In the data rows, the value 128 means zero.
Some points:
[186 137 137 169 135 127 148 124 135 123 135 117 127 177 133 153 129 160 123 115 170 146 127 122 114 139 140 173 116
 128 136 157 115 125 158 131 131 119 153 125 127 158 147 125 139 132 146 126 127 117 132 159 121 129 123 128 119 126
 129 122 136 126 125 120]
[108 120 116 100 115 156 109 101 125 123 104 115 111 101 125 99 101 103 102 122 115 111 99 100 123 116 109 97 255
 106 107 143 131 110 101 109 104 132 113 114 114 131 104 255 122 130 104 92 99 255 89 98 255 99 105 136 113 103
 103 109 106 110 92 129]
[110 111 106 106 110 118 96 114 110 121 114 114 123 100 107 91 122 98 139 110 107 99 133 122 255 128 101 104 92
 104 100 99 110 113 101 116 104 112 109 102 116 104 107 113 96 107 97 133 129 113 108 106 118 114 125 97 97 113
 135 94 128 119 104 255]
[94 104 103 111 90 102 142 117 121 185 118 129 100 99 92 121 96 110 57 124 112 119 62 101 163 69 100 70 184
 97 122 115 117 119 117 124 118 115 98 114 127 114 108 100 115 103 113 96 109 110 78 118 98 105 133 110 111 120
 129 131 68 255 105 200]
[111 109 116 123 119 110 113 255 98 68 107 92 112 120 153 114 115 125 158 112 112 110 255 109 96 131 122 150 53
 150 104 102 121 139 119 103 88 117 133 142 90 110 127 114 137 137 95 186 114 120 173 113 117 121 149 130 159 255
 152 146 157 116 170 63]
[167 165 255 156 150 143 140 139 154 111 132 119 124 173 128 142 121 143 129 116 159 139 133 125 124 160 144 142 121
 140 148 148 118 159 143 120 143 131 255 133 131 146 145 134 139 121 149 134 124 142 137 155 144 151 132 128 135 121
 152 142 137 127 145 118]
[103 106 97 98 114 110 93 99 111 255 133 135 138 96 102 87 128 95 134 118 101 115 99 138 131 102 92 88 110
 98 89 94 127 102 86 106 109 104 83 98 131 101 102 108 99 101 103 99 133 100 98 94 110 94 101 105 97 93
 95 98 101 117 97 124]
[96 95 104 101 86 124 119 98 100 119 95 96 99 97 107 105 92 106 92 109 104 111 89 90 120 93 132 97 136
 104 131 112 120 90 112 127 80 255 98 103 101 113 125 122 106 118 93 100 102 120 90 116 120 132 104 113 110 104
 100 96 255 117 94 125]
[143 255 149 146 255 127 126 121 255 134 137 143 143 146 114 118 133 118 136 125 140 138 114 146 125 255 122 122 148
 115 121 139 123 125 117 137 180 116 135 116 142 141 117 132 140 122 158 114 139 131 115 126 129 119 120 112 112 109
 114 114 127 117 117 135]
[117 142 121 108 132 125 105 119 147 162 255 255 255 106 105 116 255 114 255 151 114 127 96 255 137 136 115 106 143
 110 123 121 156 119 114 138 177 118 108 116 255 117 117 120 118 115 171 108 255 117 111 116 118 108 125 126 113 109
 109 114 102 122 113 149]
[91 93 84 92 105 115 87 100 97 118 124 136 114 91 129 92 122 94 124 255 91 111 101 129 107 103 97 88 119
 106 88 108 255 85 95 108 101 108 88 103 118 95 92 115 110 129 100 91 121 123 103 93 131 91 108 131 105 95
 90 102 101 103 101 99]
[147 182 150 132 172 133 139 134 194 145 184 185 188 142 126 148 182 134 164 139 146 134 116 171 145 180 136 134 140
 135 147 147 142 133 138 147 255 119 138 138 191 146 127 140 135 132 255 127 174 136 123 142 136 136 137 129 122 122
 125 130 111 125 133 145]
[130 159 134 126 163 138 137 125 167 121 170 166 167 129 129 141 177 135 162 137 123 127 132 163 125 170 137 148 116
 119 132 131 137 146 139 147 212 126 136 118 169 125 133 130 116 127 205 131 169 133 127 142 128 136 127 132 127 111
 123 120 126 120 131 124]
[116 124 120 118 123 255 134 111 116 114 127 118 117 127 151 129 129 140 134 137 123 113 122 128 119 129 122 124 148
 117 114 153 135 126 142 138 121 140 128 122 123 144 127 172 112 138 128 117 124 180 120 139 175 117 121 145 121 108
 119 105 152 125 114 108]
[116 134 117 109 132 122 112 113 121 142 240 241 246 114 109 122 227 121 255 149 107 124 119 231 119 132 117 121 109
 102 121 110 147 110 118 122 148 109 115 105 237 112 112 121 115 113 150 111 242 124 112 115 121 109 104 109 114 107
 112 113 122 125 108 113]
[99 104 103 115 99 138 113 139 116 143 104 113 103 99 255 116 107 105 83 143 108 115 119 107 127 97 115 92 163
 137 110 139 150 108 115 108 105 112 101 145 118 141 110 125 134 255 118 120 103 138 119 114 135 97 131 255 143 132
 105 140 103 109 116 135]
[119 125 138 129 105 125 138 150 123 155 117 118 121 126 126 114 105 121 86 117 128 124 131 118 187 107 118 110 149
 121 134 127 126 198 119 118 129 120 145 125 117 134 126 125 121 125 127 151 118 122 118 128 118 134 164 130 123 153
 255 131 101 149 126 198]
[115 112 107 125 112 125 112 148 114 119 104 114 112 121 148 113 118 116 108 132 122 113 157 113 119 112 126 117 129
 255 118 114 138 121 117 110 114 119 122 255 110 125 127 128 143 152 115 142 109 121 199 115 126 118 131 148 255 148
 114 208 126 118 178 113]
[130 128 139 145 116 130 208 121 150 160 125 128 119 130 110 157 128 160 90 119 145 138 98 122 146 110 145 157 162
 135 146 144 122 153 158 142 150 129 139 131 146 128 140 130 130 124 145 129 122 126 109 166 119 137 146 126 127 136
 151 148 110 149 127 169]
[113 125 123 125 107 116 124 176 128 169 115 129 117 114 138 120 109 111 79 123 124 125 138 113 143 98 118 91 169
 195 124 120 136 116 117 118 132 124 122 212 124 124 121 114 157 139 122 133 118 116 255 118 113 119 156 142 200 172
 112 255 77 120 192 175]
[154 135 140 159 133 149 122 112 147 161 115 130 112 146 136 133 107 119 77 133 151 135 86 106 143 119 127 102 202
 124 130 255 131 135 116 124 142 135 125 128 128 255 113 156 137 150 136 115 113 150 99 129 144 119 143 143 123 123
 118 138 98 115 107 163]
[101 108 88 108 117 106 91 94 106 139 111 108 114 105 106 98 121 102 129 113 101 108 111 117 106 114 104 102 94
 90 89 90 117 99 95 117 106 104 91 92 105 90 106 111 102 99 94 106 122 107 107 91 107 92 98 100 94 95
 107 95 114 104 98 101]
[140 114 148 132 136 124 135 124 122 112 127 113 133 137 124 135 131 135 142 114 129 132 139 125 102 129 141 153 98
 118 135 138 120 143 140 123 129 123 147 134 119 136 138 124 125 125 129 128 127 123 147 143 125 141 132 121 125 111
 130 131 133 119 131 102]
[129 131 124 133 123 110 111 135 128 123 100 117 109 119 119 111 106 111 93 118 131 121 117 103 122 125 102 98 131
 137 113 128 122 105 105 105 112 106 123 131 109 119 104 124 255 119 114 118 99 123 134 103 116 105 127 126 133 138
 104 155 94 113 154 123]
[138 120 138 120 128 123 129 123 127 130 122 117 120 131 113 135 115 137 114 117 129 134 122 118 124 116 255 124 133
 126 255 124 110 133 134 142 122 144 140 117 126 129 255 126 121 120 134 118 121 125 116 135 117 184 123 122 122 125
 126 125 135 120 121 130]
[103 111 120 122 115 111 122 188 127 166 120 113 108 109 114 116 106 117 82 122 114 120 143 102 165 92 120 97 166
 146 130 116 124 138 113 116 120 110 115 143 127 118 113 121 139 138 123 255 106 108 122 117 115 112 255 134 138 181
 148 153 84 125 119 187]
[114 123 115 117 134 137 130 95 115 82 128 119 129 123 115 129 133 132 166 116 115 111 142 131 98 145 139 159 67
 97 125 101 108 109 138 255 119 141 126 100 116 101 134 116 103 115 118 116 136 115 123 133 120 130 93 102 106 104
 115 91 174 126 115 77]
[120 127 142 128 118 136 168 128 133 165 126 137 125 124 123 255 124 255 84 126 133 130 97 125 148 105 130 240 170
 134 145 141 120 130 255 144 149 133 119 137 145 134 135 119 122 135 143 124 127 110 110 255 120 125 143 127 122 129
 126 133 96 136 117 175]
[106 132 108 118 123 112 121 109 138 121 119 120 118 110 108 122 108 119 105 131 111 108 109 111 116 123 101 120 126
 115 106 115 120 97 116 135 118 119 102 117 111 111 103 117 119 110 110 112 108 113 104 124 113 98 114 115 108 114
 98 114 109 116 107 126]
[113 130 137 123 108 116 128 138 149 205 120 138 119 127 109 127 104 118 61 117 138 139 69 115 174 83 170 85 209
 128 185 125 126 133 120 140 148 152 122 132 140 132 170 118 130 126 139 111 116 118 93 129 119 255 141 123 119 137
 122 147 91 130 113 217]
[128 120 108 131 107 112 107 124 123 144 115 127 121 124 114 119 119 126 99 125 131 255 94 117 121 108 115 112 143
 117 126 117 129 111 117 108 123 119 108 117 133 130 125 112 126 115 125 111 125 112 106 111 118 130 117 119 113 113
 109 118 104 125 109 133]
[139 122 167 148 129 135 147 150 138 154 120 137 117 148 124 142 129 149 105 124 146 130 135 120 160 123 142 134 159
 133 140 142 117 255 143 125 140 130 162 146 133 131 138 134 133 131 141 138 125 127 125 145 129 136 160 131 130 158
 213 145 108 161 131 161]
[138 118 137 131 125 134 255 116 130 127 120 122 111 132 127 170 115 178 119 116 136 126 119 124 123 120 137 180 122
 128 143 125 116 142 182 147 130 152 136 122 125 130 142 114 111 124 130 127 118 117 125 175 127 135 125 119 127 127
 142 124 137 156 130 126]
[255 155 153 255 138 117 124 129 161 163 116 126 116 255 118 127 109 113 74 118 255 148 85 124 157 130 114 105 189
 118 131 165 123 133 126 119 150 128 135 131 131 167 122 123 152 125 134 114 106 118 108 126 121 126 137 124 119 134
 120 136 79 128 121 180]
[142 115 127 124 136 121 129 150 96 26 100 82 115 140 144 112 125 140 192 114 125 108 216 119 59 152 131 172 11
 203 111 115 104 128 124 112 97 124 156 183 86 116 136 118 144 131 106 148 115 121 238 127 129 134 106 129 172 147
 135 176 190 120 255 2]
[112 136 132 125 119 112 122 128 140 170 129 136 126 112 108 117 118 109 96 124 121 128 88 133 184 107 123 91 176
 116 137 121 126 121 117 123 144 121 117 125 144 124 124 120 114 119 138 128 116 117 97 112 103 141 146 122 112 139
 130 124 90 120 111 199]
Along one direction, these points spread out more than along any other. Take the direction at right angles to it along which they spread out most. Then take the direction at right angles to both along which they spread out most. Go by this last direction. For each point below, how far along it does it lie, from 0 to 99? 50 is the average, and the first point above lies past it. One standard deviation of the points above along it is 16.
[147 182 150 132 172 133 139 134 194 145 184 185 188 142 126 148 182 134 164 139 146 134 116 171 145 180 136 134 140
 135 147 147 142 133 138 147 255 119 138 138 191 146 127 140 135 132 255 127 174 136 123 142 136 136 137 129 122 122
 125 130 111 125 133 145] 56
[130 159 134 126 163 138 137 125 167 121 170 166 167 129 129 141 177 135 162 137 123 127 132 163 125 170 137 148 116
 119 132 131 137 146 139 147 212 126 136 118 169 125 133 130 116 127 205 131 169 133 127 142 128 136 127 132 127 111
 123 120 126 120 131 124] 45
[167 165 255 156 150 143 140 139 154 111 132 119 124 173 128 142 121 143 129 116 159 139 133 125 124 160 144 142 121
 140 148 148 118 159 143 120 143 131 255 133 131 146 145 134 139 121 149 134 124 142 137 155 144 151 132 128 135 121
 152 142 137 127 145 118] 58
[116 134 117 109 132 122 112 113 121 142 240 241 246 114 109 122 227 121 255 149 107 124 119 231 119 132 117 121 109
 102 121 110 147 110 118 122 148 109 115 105 237 112 112 121 115 113 150 111 242 124 112 115 121 109 104 109 114 107
 112 113 122 125 108 113] 26
[186 137 137 169 135 127 148 124 135 123 135 117 127 177 133 153 129 160 123 115 170 146 127 122 114 139 140 173 116
 128 136 157 115 125 158 131 131 119 153 125 127 158 147 125 139 132 146 126 127 117 132 159 121 129 123 128 119 126
 129 122 136 126 125 120] 55
[116 124 120 118 123 255 134 111 116 114 127 118 117 127 151 129 129 140 134 137 123 113 122 128 119 129 122 124 148
 117 114 153 135 126 142 138 121 140 128 122 123 144 127 172 112 138 128 117 124 180 120 139 175 117 121 145 121 108
 119 105 152 125 114 108] 46
[138 120 138 120 128 123 129 123 127 130 122 117 120 131 113 135 115 137 114 117 129 134 122 118 124 116 255 124 133
 126 255 124 110 133 134 142 122 144 140 117 126 129 255 126 121 120 134 118 121 125 116 135 117 184 123 122 122 125
 126 125 135 120 121 130] 57
[119 125 138 129 105 125 138 150 123 155 117 118 121 126 126 114 105 121 86 117 128 124 131 118 187 107 118 110 149
 121 134 127 126 198 119 118 129 120 145 125 117 134 126 125 121 125 127 151 118 122 118 128 118 134 164 130 123 153
 255 131 101 149 126 198] 65
[96 95 104 101 86 124 119 98 100 119 95 96 99 97 107 105 92 106 92 109 104 111 89 90 120 93 132 97 136
 104 131 112 120 90 112 127 80 255 98 103 101 113 125 122 106 118 93 100 102 120 90 116 120 132 104 113 110 104
 100 96 255 117 94 125] 41
[129 131 124 133 123 110 111 135 128 123 100 117 109 119 119 111 106 111 93 118 131 121 117 103 122 125 102 98 131
 137 113 128 122 105 105 105 112 106 123 131 109 119 104 124 255 119 114 118 99 123 134 103 116 105 127 126 133 138
 104 155 94 113 154 123] 47
[140 114 148 132 136 124 135 124 122 112 127 113 133 137 124 135 131 135 142 114 129 132 139 125 102 129 141 153 98
 118 135 138 120 143 140 123 129 123 147 134 119 136 138 124 125 125 129 128 127 123 147 143 125 141 132 121 125 111
 130 131 133 119 131 102] 43
[112 136 132 125 119 112 122 128 140 170 129 136 126 112 108 117 118 109 96 124 121 128 88 133 184 107 123 91 176
 116 137 121 126 121 117 123 144 121 117 125 144 124 124 120 114 119 138 128 116 117 97 112 103 141 146 122 112 139
 130 124 90 120 111 199] 63
[128 120 108 131 107 112 107 124 123 144 115 127 121 124 114 119 119 126 99 125 131 255 94 117 121 108 115 112 143
 117 126 117 129 111 117 108 123 119 108 117 133 130 125 112 126 115 125 111 125 112 106 111 118 130 117 119 113 113
 109 118 104 125 109 133] 52
